In the data rows, the value 128 means zero.
Here are some points:
  141  121  122  134  131  131  111  139  128  128  128  135
  074  132  131  161  074  134  166  095  128  129  137  163
  124  167  118  133  117  138  083  125  164  132  154  149
  129  145  121  109  154  121  107  149  140  148  145  097
  134  097  152  124  155  150  122  137  130  152  136  164
  120  133  126  141  110  128  136  120  138  128  151  141
  078  132  188  101  116  162  163  114  124  132  112  116
  135  085  164  157  130  158  149  102  128  126  126  099
  135  092  129  098  150  140  127  159  121  152  130  139
  127  112  101  116  135  102  106  149  095  129  143  095
  128  161  066  136  175  130  128  124  141  122  137  147
  157  153  141  073  119  135  093  134  103  122  104  133
  141  157  091  129  173  146  135  130  138  143  135  139
  091  145  123  153  128  124  114  135  119  132  174  127
  101  148  130  120  119  157  134  115  142  138  136  135
  124  143  099  135  160  124  119  149  157  123  132  120
  130  130  114  117  144  117  097  180  150  119  159  099
  105  135  125  159  095  127  144  098  132  114  139  157
  149  088  147  138  130  112  163  126  077  120  110  107
  138  103  091  147  138  091  101  160  142  133  120  165
  152  072  148  132  114  092  159  144  058  107  108  085
  107  142  147  150  077  112  153  126  135  100  100  104
  151  124  114  140  126  148  118  142  140  127  125  139
  135  156  123  105  094  125  128  103  135  142  148  135
  083  104  182  084  127  135  112  145  152  121  105  135
  166  100  138  148  129  176  122  122  139  122  088  136
16 more points follow, each with its number after it:
  171  091  161  122  156  103  157  158  101  127  122  092 0
  144  106  134  153  146  128  155  145  099  119  126  092 1
  140  110  075  154  149  114  093  118  128  123  126  147 2
  165  109  138  111  101  130  114  115  124  125  128  118 3
  078  157  144  135  079  103  132  115  138  123  139  080 4
  026  153  148  134  076  115  123  129  153  106  136  133 5
  162  075  155  110  147  110  160  132  060  127  092  093 6
  146  117  126  141  159  150  127  101  107  146  147  144 7
  139  130  131  102  138  130  091  142  116  144  140  125 8
  135  102  122  108  142  124  106  149  130  135  140  145 9
  124  124  142  164  090  147  141  116  143  112  089  107 10
  137  139  121  082  157  105  093  133  153  119  121  130 11
  151  102  145  132  157  124  152  129  123  136  121  149 12
  135  085  156  185  064  166  161  082  140  123  118  186 13
  130  135  139  101  132  130  135  127  115  141  132  120 14
  154  080  125  119  145  110  139  131  080  106  117  097 15
Which of these numbered points is nearest to each point below by angle, seen from the average point of the first points? Its number follows each.
  208  127  143  111  155  160  075  145  126  132  128  129 > 8
  093  151  142  112  115  140  102  116  151  164  156  156 > 5
  180  084  157  129  171  180  150  123  135  140  113  168 > 12
  085  133  156  108  106  153  145  118  132  111  108  124 > 5
  119  095  125  131  134  135  154  146  115  121  125  097 > 1
  159  138  113  098  161  093  126  149  106  165  145  178 > 9
  116  134  146  108  142  118  131  102  113  141  148  114 > 14
  138  108  148  102  157  136  151  145  111  155  131  144 > 12
  189  123  146  101  124  143  122  127  114  113  132  115 > 3
  099  182  147  114  120  117  141  123  146  108  135  083 > 4
  129  133  145  107  147  123  111  158  152  115  117  125 > 11
  131  121  125  101  151  147  099  147  127  130  135  127 > 8
  153  097  136  128  130  082  159  140  055  102  135  111 > 15
  130  096  138  139  131  132  150  123  112  119  129  099 > 1
  123  096  135  165  102  142  146  119  138  141  121  157 > 13
  116  123  140  134  158  136  146  119  165  129  102  133 > 12
  120  112  142  161  097  130  153  113  126  099  094  096 > 10
  089  150  126  155  095  146  146  100  118  126  149  144 > 5
  149  117  127  110  120  111  147  134  041  122  106  078 > 6
  158  116  140  102  151  139  165  168  085  156  155  156 > 12
  150  087  152  125  143  104  139  138  084  130  118  087 > 6
  121  105  096  159  137  110  118  127  124  134  123  149 > 2
  122  129  111  107  133  093  112  147  103  139  140  114 > 8
  105  102  146  116  092  156  136  115  128  150  131  166 > 13
  125  124  169  100  154  137  147  121  107  141  132  120 > 14
  126  124  142  147  083  128  136  125  135  098  097  118 > 10
  143  128  089  127  177  130  115  146  133  167  158  147 > 9
  114  123  160  152  102  117  172  113  125  098  081  101 > 10
  105  125  157  161  074  130  150  118  131  098  100  111 > 10
  081  163  113  130  105  151  120  115  132  150  126  129 > 5
  167  131  110  130  127  138  083  145  137  127  143  103 > 8
  138  127  116  117  119  134  111  106  128  116  122  129 > 3
